In the rows, zero is written as 128.
First come named moves, each a turn or a mirror, each shown by rows before and after it. For each pair of rows after them, which moves, in which order, take the first row to the second? The first pair is done for you.
K844 (before |-> after):
[140 142 130 112 108 148 110 112 155 132 107  97 111 107 158 145 172] |-> [149 142 134 119 100 151 110 116 163 141 107  92 106 110 163 140 156]
[112 126 109 110 113 182 110 129 126 121 154  86 146 107 127 120 132] |-> [112 123 107 116 106 181 111 122 130 131 149  90 145 110 126 109 114]
[128 109 133 136 138 123 139 121 141  85 132 144 114 134 123 180 161] |-> [144 117 131 154 107 126 156 126 175 100 119 135 117 139 132 141 105]
[132 149 143 108 107 135 162 102 132 120 125 101 110 163 145 122 121] |-> [116 142 147 104 120 134 153  99 106 106 139 106 115 162 140 141 152]
K713 (before |-> after):
[108  75 158 110 157 142  87 160 118  92 162  68 102  95 153 188 176] |-> [111  69 154 114 154 153  81 158 127  97 155  66 105  92 146 188 170]
[ 89 101 102  82 155 164  74 152 123 143 138 146 206 104 104 105 140] |-> [ 79 106 107  77 162 157  78 147 118 140 143 156 208 102 107 105 150]
[130 181 137  78 112  76 163 110 118 130 102 129 106 154 160 102 111] |-> [159 149 128 108  92 123 154 137 165 152  89 100 113 156 148 105  59]
[134 134  90 136  93 128 155 124 128 144 118 115 122 123 132  89 137] |-> [128 137  92 131  98 124 157 114 116 147 117 121 120 123 136  93 140]
K739 (before |-> after):
[173 108 143 149 101 145 141 152 203 142 128  91 113 127 143 105  38] |-> [187  85 182 154 119 139 119 142 161  77 133 109 113 140 121 182  67]
[103 136 113 103 152 131 124 134  94 151 148 116 134 104 147 112 187] |-> [109 149 124 120 151 109 122 113  78 123 142 156 139 130 124 127 182]
[135 128 158 125 118  81 126 103  77  68 145 152 112 119 161 174 141] |-> [113 163 110 109  96  85 165 113 132 152 136 131 112 106 187  78 106]
[104 120  92 113 151 146 115 134 114 158 164 117 134  86 139 104 182] |-> [123 133 112 126 156 113 111 112  78 107 152 172 146 116 112 132 187]
K480 (before |-> after):
[143 128 100 144 135 129 106 113 130 132 110 129 119 119 115 135 111] |-> [139 129 107 141 130 130 114 121 142 135 113 112 112 113 128 130 103]
[157  98 172 126 111 133 147 147 144  96 141  70  98 104 151 164 112] |-> [158 147 174 125 103  79 170 105 110  73 121 152 118 135 135 148 113]
[118 181 119 112 117  82 157  94 116 145 136 177 131 144 139  75 130] |-> [112 133  78 143 159 151  87 126 106 169 133 159 163 145  82 130 157]

(2 to 3 moves a pair)
[135 143 111 155 118 127 123 126 168 142 104 168 139 151 115  99  93] |-> [111 167 118 129 143  95 128 109 125 119 123 185 137 146 118 111 148]  K713 then K844
[142 155 157 139  87 123 159 112 146 123 110 140 101 135 151  89  88] |-> [117 127 176 116 113 118 133 115 117  95 138  99  79 107 163 129 146]  K739 then K713
[171 163 127 158  97 105 155  99 154 102  92 198 146 177 101 109  80] |-> [112 166 128  91 100 100 186 115 153 139 140 101  90 102 193  58 136]  K739 then K713 then K844
[118 123  93 127 158 155 107 122 140 119 141 108 127  97 156 134 159] |-> [134 113 118 129 145 150 115 121 146  94 140  96 116  90 166 140 142]  K844 then K480 then K739
[121 194 105 129 104  93 178 116  99 119 130 175 160 129 143  76 147] |-> [163 171 136 149  79 106 185 122 127 100 113 163 150 139 142  99  88]  K739 then K739 then K844
[150 142 109 150 104 132 147 125 163 164 118 117 120 118 138  75  92] |-> [159 137 153 134  96 100 151 113 141 106 129 117  92 119 162 100  97]  K739 then K480 then K739
[161 111 181 143  99 104 165 124 142  99 131  93  48 114 160 134 131] |-> [138 150 165 124 125  62 164  95  93  87 133 150  73 128 134 133 186]  K844 then K739 then K844
[105  89 111 120 156 171  80 162 128 132 172  63 110 110 128 169 171] |-> [183 118 151 160 106 125 123 133 149  77 122 158 127 173 103 179  59]  K844 then K739 then K844
[127 140 103 147 120 150 144 131 155 174 110 122 127 138 134  97  72] |-> [139 144 121 159 127 125 141 109 129 131  99 174 140 163 115 134  77]  K739 then K739
[131 148  67 141 141 159 102 141 166 185 110 136 152 137 109  89 122] |-> [100 168  69 119 167 126 104 124 124 170 128 148 147 132 121  99 189]  K480 then K713 then K480
[133 117 148 120 145 125 124 146  96 100 140 152 118 134 128 185 152] |-> [162 106 137 144 119 156 128 162 140 119 124 135 121 144 128 166  90]  K713 then K844
[127 103 109 109 161 137 118 156 128 142 104 154 154 154 108 143 137] |-> [118 125 111  99 162 109 137 138 112 135 106 169 138 153 124 124 142]  K844 then K713
[ 91 175 157  94 137  69 127 104 122 123 110 187  99 106 146 114 124] |-> [ 93 172 111 121 142 102 106 113 140 162  95 199 132 119 103 102 111]  K713 then K844 then K739
[143  83 161 114 151 145  71 131 106  82 138 107 145 122  95 210 144] |-> [108  88 111 103 166 174  65 148 131 157 150  75 149  96 105 152 163]  K739 then K844 then K480
[ 91 106 142 105 144 148 109 155 103 122 164  82  96  86 149 143 171] |-> [165 111 175 153 107 129 122 140 123  73 125 147 112 142 116 174  76]  K480 then K713 then K739
[132 110  85 144 139 179 103 148 161 186 113 105 146 135 106 120 105] |-> [ 86 147 119  89 141 113 140 122 120 156 149 100 101  98 164 102 172]  K713 then K480 then K480
[116  99 137  94 125 150 114 163 126 146 150 123  87 126 134  94 149] |-> [147 109 135 123 111 153 114 154 142 140 125 164 110 163 111  96 105]  K739 then K713 then K739
[174  48 201 181 138 168  81 128 118  53 124 118 130 170 105 247 102] |-> [181  48 175 183 100 193 116 158 192 128 112  63 112 143 138 160  24]  K844 then K739 then K739
[128 112 115 134 130 175  91 121 137 163 120 114 132 116  59 154 135] |-> [ 97 131 114 104 133 153 121 115 132 183 137 109 116  92  94 107 158]  K713 then K739 then K480
[105 159  86 101 159 101 113 120 109 136 140 151 136 123 135 106 190] |-> [109 129  80 111 171 131  84 137 115 137 139 139 148 118 116 132 196]  K713 then K844 then K713
[162 115  83 120 164 167  94 151 120 194 137 146 184 111  73 166 153] |-> [146 114 118  77 142 150 131 163 138 195 173  72 133  67 150 138 164]  K713 then K480
[ 70 113  97 127 197 144  55 132  48 148 139 124 184 125  87 178 245] |-> [169  92 230 126  73  98 178 144 156  76 135  67  79 118 211 151  55]  K844 then K739 then K480
[131 114 191 123 128 132 127 129 144  82 138  81 105 123 137 155 118] |-> [145 135 189 139 108 111 144 114 157  86 124 122 119 145 125 138  82]  K480 then K844 then K713
[165 187 136 135  88 178 123 115 185 157 130 127 101 147  92  98  67] |-> [156 177 161 129 130 157  85  91 111  88 145 170 109 161  62 175 134]  K739 then K739 then K844
[176 104 103 191 125 190  65 154 179  89  77 163 162 147  71 186  83] |-> [178 120 152 146  72 157 151 158 226  98 104  85  88 102 180 105  41]  K739 then K739 then K480
[139 135 120 172 123 164 113 115 155 141  99 152 151 165  89 103 102] |-> [ 87 126 138 120 154 148 111 116 107 126 147  93 111 119 125 125 194]  K739 then K713 then K480
[112 122 161 102 137 125 139 125 119 125 128  88  97 110 143 148 164] |-> [142 109 148 137 133 146 113 120 127 117 106 115 125 140  90 173 136]  K713 then K739 then K480
[128 147  97 168 134 125 129  92 109 132 138 202 162 130 124 116 153] |-> [149 140  95 178 121 142 135  96 139 149 124 196 163 137 121 101 117]  K844 then K713
[141 110 188 150 137 106 109  97  86  50 106 170 140 167 103 212 133] |-> [149  69 168 149  98 174 125 159 178 127 122  47 104 110 159 150  70]  K739 then K739 then K844
[135 123  72 133 186 165 127 104 121 101 168 172 163 102  22 153 204] |-> [183 123 125 130  97 154 221 122 223 119 167 106 104  80 112  75  71]  K480 then K480 then K713
[129 138 116 121 163 113 120 117 109 118 137 143 142 142 110 136 165] |-> [130 111 128 118 149 141 128 144 139 133 151  81 119 114 143 125 145]  K844 then K713 then K739
[119 152 130 119 107 132 154 131 147 154 132 108 118 105 165  84 105] |-> [ 95 136 115 123 154 147  95 125  91 135 145 124 142 114 122 145 180]  K844 then K739 then K480
[154 124 165 148 102 118 161 126 126 106 145 134 107 168 145 143  52] |-> [131 135 166 128 125  99 161 109  88  84 157 150 110 165 150 169 107]  K713 then K844
[121 176 131 116 122  93 125 108  92 112 142 148 127 127 167  97 153] |-> [164 154 123 158  95 132 122 125 142 134 116 138 135 143 146  92  75]  K713 then K480
[155 101 190 136 111 114 118 148 162  85 137  69 114 111 133 116 122] |-> [151 137 193 131 107  69 143 128 150  78 129 109 117 120 143  86 117]  K713 then K844 then K739
[123 131 100 120 157 154  93 123 132 138 142 148 166 136 121 111 120] |-> [137 103 153 107 139 146  99 127 134  90 159 121 132 120 148 139 112]  K480 then K739 then K480
[107 122 128  73 137 100 139 156 128 104 158  90 116 123 137 115 185] |-> [137 109 155 101 129  88 136 149 115  57 143 122 124 155 117 168 158]  K844 then K739 then K480
[140 135 155 108 122 123 143 144 149  67 187 115  69 107 175 173 127] |-> [171 156 130 137  99 129 167 143 190 104 148 144  91 135 154 124  63]  K739 then K713
[147 143 164 139 120 119 145  73 127  59 116 178 159 131 112 114 104] |-> [117 114 180 104 129 119 144  83 118  59 159 109 117  86 160 115 151]  K480 then K480 then K713
[ 65 142 125  80 149 134 137 135 111 150 159  93  91  70 159 104 198] |-> [139 130 166 136 146 124 113 113  85  55 111 192 126 150  82 203 145]  K713 then K739
[136 128 147  99 101 115 195 116 102 154 147 100  86  94 182  78 144] |-> [143 148 148 107 106  93 200  98  81 135 135 150 101 122 168  87 142]  K739 then K739
[172 144  78 170 118 139 114 106 142 191 100 216 206 149  72 122  86] |-> [152 111 128 136 162 117  82  98  65 107 145 198 181 131  81 217 179]  K713 then K739 then K739
[ 84 100 110 106 155 160  97 161 112 163 122 134 141 122 129 111 202] |-> [ 98 116  91 123 137 156 114 151 137 186  96 161 155 142 118  75 162]  K713 then K739 then K739
[ 99 161 131 121 130  82 148  94  87 124 130 164 118 138 153 125 157] |-> [101 117 107 136 127 161 128 137 150 177 136  79 109 105 169 109 117]  K739 then K713
[118 102 138 140 115 177  70 150 131 159 144 115 137 121  96 172 136] |-> [150 150 153 147  74 132 122 125 158 146 116 166 143 153 113 131  71]  K480 then K480 then K713
[155  99 110 145 129 147 102 156 137 125  97 144 159 132  91 166 140] |-> [145 107  99 139 104 152 129 164 171 162  94 115 145 115 129 110 105]  K739 then K480
[125 115 152 117 153 134 121 128 113 122 126 107 112 135 128 173 163] |-> [129 143 159 114 142 108 145 106 110 110 120 136 108 144 136 153 158]  K480 then K480
[100 166 111 134 136 107 155  91 101 155 128 179 150 108 110 100 152] |-> [133  91 136 163 149 167  95 120 109 126 138 138 149 106  88 183 148]  K480 then K844 then K739
[124 119 102 145 113 152 121 142 172 158 134 114 133 117 121 104  98] |-> [153  95 135 156 110 145 111 132 157 115 131 134 136 134 112 151  90]  K739 then K844
[159  87 130 157  91 164 133 145 171 138 135  88 106 124 130 146  73] |-> [144  86 134 152 132 147 100 129 100  92 143 126 128 141  96 206 137]  K739 then K713 then K480
[137 106 127 121 140 133  91 130 104 123 192  98 146 110 113 123 186] |-> [166  99 140 127 106 139 118 145 150 134 179  74 130 101 138  97 125]  K480 then K713
[121 160 145 128 126  93 148 126 138  90 169 102 132 114 142 151 103] |-> [101 174  89 145 141 109 135 123 145 139 149 126 169 128 108 115 115]  K480 then K739 then K480
[ 92 164 119 126 146  71 137 113 111 145 127 209 141 118 119 105 172] |-> [143  66 156 167 128 152  91 163 157 115 133 126 126  99 103 191 106]  K713 then K480 then K739
[160 144 109 160 131 124 101 121 117 123  89 213 167 186  62 159 116] |-> [155  72 179 120 100 154 127 172 159 106 143  52  75 103 169 167 102]  K739 then K739 then K480
[118 191  79 141 142 126 125 100 131 172 102 200 170 157  89  70 131] |-> [120 121  73 151 138 197  94 149 173 204 117 110 158 116  92  88 112]  K713 then K480
[138 123 143 128 109 113 147 117 144 116 106 140 115 155 165  83  80] |-> [ 93 117 130 105 155 113 112 108  86 104 129 146 133 141 145 121 168]  K480 then K480 then K713
[127 157 135  99 115 104 166 115 112 127 137 136 114 109 136 106 117] |-> [115 140 116 112 144 124 119 115  87 125 142 143 131 113 100 147 152]  K844 then K480
[ 64 145  97 111 228 116  74  97 107 128 103 176 148 120 113 146 202] |-> [ 92 131  61 140 194 171  79 130 190 197  80 134 161 112 108  96 122]  K739 then K713
[140 162 121 139 122 110 146 103 120 125 101 186 147 160 114 106 105] |-> [115 150 104 129 157 124 105 107  94 126 113 176 150 148  87 129 159]  K480 then K739 then K713
[128  83 165  95 108 135 126 140 145 102 160  54  67  84 183 142 160] |-> [156  78 113 160 139 176  53 129 132 112 116 143 154 153  65 191 144]  K480 then K480 then K713
[152 126 179 114 105  87 161 143 136  87 135 122  91 106 159 127 120] |-> [169 141 158 136 101  96 165 136 150 104 101 160 124 140 127 110  83]  K844 then K480 then K844
[122 147  76 134 130 138 106 123 139 171 126 137 183 121 110  94 128] |-> [145 131 165 121 115  87 135 110 103  71 140 141 146 126 150 163 126]  K739 then K480 then K739
